Each path below is one point turned by a fixed rotation once a step. After each direction that follows a path, write how fast that rotation turns it, in degrees a step (0 if it stays still).
Each turn is a multiple of 5 degrees from 10 to 175, or 0.
Each row of a path follows its step; steps can be skipped.
Rotation 1:
step 0: [ -9, -30,  11, -24, -16,  32, -14, -17,  40,  16, -15,  65, -19, -20,  18,
   1,  -9, -42,  20, -17,  28,   2,  22, -57,  28,   6,  -3,  -6,  -1,   5,
 -22,   1,  -5,   6,  34,  -7,  -3,  16, -16,  -2, -13,  48, -11, -21,  -1,
 -11,  -9,  12,  18,  34, -18,   7,  17,  -9,   9, -30,  20,  -7,  11]
step 4: [ 14,   6,   1,   3,  -6, -18,  -8, -16,  -3,  -8,   9, -23, -11,   1,  12,
  -5,  14, -25,  -4,  18,  30, -18, -31,   4,   0, -18,  18, -30, -42,  47,
 -22,   5,   2,  -2,  42,  -9,  15,  14, -32,   9, -10, -22, -23, -27,   4,
  81,   2, -22,   9,  41,  17, -20,   6, -16, -19,  10, -30, -24,  10]
step 5: [ 35,   2,   8,  26,   7, -16,   6, -21, -27,   7,  30, -36,   2, -19,  33,
 -27,  -3,  30, -16,  17,   7,   1,  -2,  37,  -3,  -5,   2, -18,  30,  -3,
  -7,  18, -23, -15,  -8,  22, -18, -33, -43,   2,  -4,   3, -35,  25,  16,
 -24, -28,  16,  36,  -4,  31,  -3, -36,  33,  27,  30, -16, -27,   4]
step 9: [-46,   1,  12,   0,   3,  23,  -3, -17,  -8,   6,  18,  25, -18, -10, -22,
  10,   5,  -6,  11, -23,  29,  30,  -9,  11,  25,  16,  -6,  10,  18, -24,
  23,   5,  15, -30, -29, -22,  -5,  -9,  -8,  17, -50, -19, -24,   0,  -7,
 -86, -12,  20,  -8,   8,  14,  10,  -6, -43, -18,   5, -28,  -3,   0]
step 11: [ 24, -16,  -4, -16,   0, -26,  42, -19,  23,   4,   5,   2,  10, -18,  49,
   5,  25,  23, -20,   2, -32,  12, -30,  -7,  -1,   0,  16, -33,  43,   9,
  15,  18,  -5,  -2, -34,   9,  34, -17,  26,  -4,  -1,  -2, -13, -69,  20,
 -27,  -4, -24,  38,  -3,  14,   7,  29, -10,  22,  -1,   3,  11,  32]
step 13: [ 36,   6,   3,  18, -39,  16,   0,  24, -20, -10, -12,  58,  -7,  19,  20,
  23,  14, -29,  28,  20,  10,  -4,  12,   4,  -6, -29,  -6, -35,  32,  12,
  -3,  -4, -49,  -9,   2, -19, -41,  33,  14,  13, -27, -32,  -7,   3,  18,
   8, -25, -17,   0,  28, -15,  39,   9,  -2, -18,  20,  -4,  20, -14]
step 14: [ 16,  19,  28, -22, -23,  -4,  10, -15, -35,  48, -17, -28,   2,  19,  -3,
   6, -14, -18,  -6,  42, -28, -19, -26,  30,  13,   1,   9, -31,  36,   8,
  -8,   8,  -2,  15,  -1, -11, -31, -20, -26,  16,  40,  23, -12,   3, -11,
  39,  19, -33,  -4,   5, -45,  -6,  13,   2,  12, -32,  -1, -33, -13]
step 19: [-27,  30,   1,   7, -28, -14,   1,  11,  -6, -23,  19,  22,  -2, -38, -25,
  -9,  12,  -3,  43,   2, -16,  39,   2, -43,  11,   2,   6, -23, -19, -19,
 -22,  14, -22,  26,  14,  11, -17,  21,  31, -35, -22,  20,  17,  12, -27,
 -32,  -6,  14,  10,  29,  24,  33,   6,  15, -35,  13, -43,   2,  27]
step 22: [ -7,   7,  21,   2,  17,  -4,  19, -14,   6, -33,  30,  41,  15,  -4,   3,
  -9,   4,  24,   2,  13,  58, -12,  25,  24, -16,   6,  11, -29,   7,   2,
  -2,  52,  12,  -7, -18, -23, -13, -39,  -6,  -8,  -3,   1, -25, -34,  14,
   7, -17,   4, -38,   8, -18,  -8, -46,  29, -48,  22, -20, -16, -11]
Speeds:
[  2,  -1,   5, -14,   2,   1,  -4,   3,  -1,   1,  -4,   6,   7,   2,  -7,
  -9,   1,   4, -12,   2,  -5,  -3,  -4,   0,  -6,  -3,  10,   9,  -4,   3,
  -4,   9,   2,   0,  12,  -7,   1,  -4,   2,   1,  -6,   5,  -3,   5,   0,
   2,  -4,  -7,   0, -10,  -4,  11,  -7,  -8,   1,   4,   0,  -8,  -1]
175
[ -3,   0,   1,   9,   2,   7,  11,   6, -11,  -7, -10,   3,   3,   2,  11,
   6,  -5,   1,  -2,  -3,  -7,  -2,  13,  -3,  -3,   3,  -1,  -3,  -6, -12,
   4,   9,  -5,   0,   8,   0,  -5,   1,  13,   7,  -1,   2,  -1,  -1,   0,
   6,  -2,   5,   1,  -8,  -4,   0,   7,   2,   1,  -2,   1,  -2,   7]
65
[ -2,   3,  -5,   3,  -5,   3,   1,  -7,  -1,   4,  -4,  -6,  -9,  -4,   1,
   9,  -9,  -4,  -6,   3,   4,   1,  -8, -10,   7, -14,   3,   0,   0,  -5,
   1,   6,   5,   5,   4,   4,   0,  -6,  -2,   5,   6,  11,  -8,  10,   7,
  -8,   8,   3,   0,   0,   0,   6,  -4,  -4,   0,  -6,  -6,   3,   6]
155
[  0,  -2,   4,  -3,   3,   7,   2,   1,   2,  -3, -11, -13,  -4,  -3,   1,
  -8,  -3,  -3,  -4, -10,   4,  -1,  -9,   9, -13,  -3,  -3,  -7,  12,  -4,
  -1,   3,  -5,  -2,  -2,  -4,   0,   8,   6,   2,   4, -11,  -4,  -3,   1,
 -10,   4,   0,  -8,  -1,   3,   1,   3, -10,  -1,   1,   3,   2,   2]
20
[-10,  -1,  -4,  -3,   3,  10,  -2,  12,  -1,  -8,   3,   7,  -4,  -4,  -3,
  -4,  -4,   0,  -5,  -1,  10,   0,  -8,   0,   6,  -3,   4,  -8,  -7,  -7,
   5,  -3, -13,  -7,  -2,   3,  -2,   1,  -5,  -1,  -4,   6,   8,  -2,  -5,
  -7,  -2,  -4,  -9,   0, -10,   3,  -1,  10,   5,   6,  -5,   5,  -3]
110
[ -4,   4,  -6,   0,   8,   3,  -4,   1,  -6,   5,  -4,  10,   2,  -3,   5,
   7,  -6,  10,  -3,  -6,   0,  -5,  -8,  10,   0, -10,  -8,  -6,   3,   6,
  -2,   2,   2,   9,   5,  11,  -5,  -6,   1,   0,   4,  -8,   6,  -1,   4,
   7,  -8,  -7,   3,  10,   3,   2,  -1,  -1,   0,  -4,   2,  -6,  -9]
35
[ -9,   4,   2,  -2,  -3,  -4,   8,  -7,   2,  -2,  14,  -3,  -3,  -9,   0,
  -6,  -5,   1,  -6,   8,  -5,   2,   1,  -1,  -3,   7,   5,   2,   5,  -3,
   6,   9,   2,  14,  -6,  -1, -10,   5,   8,   0,   4,  -6,   3,  10,  -3,
  -3,   3,  -6,   3,   4,  -7,   2,   3,   6,   4,   2,   2,  -3, -10]
85
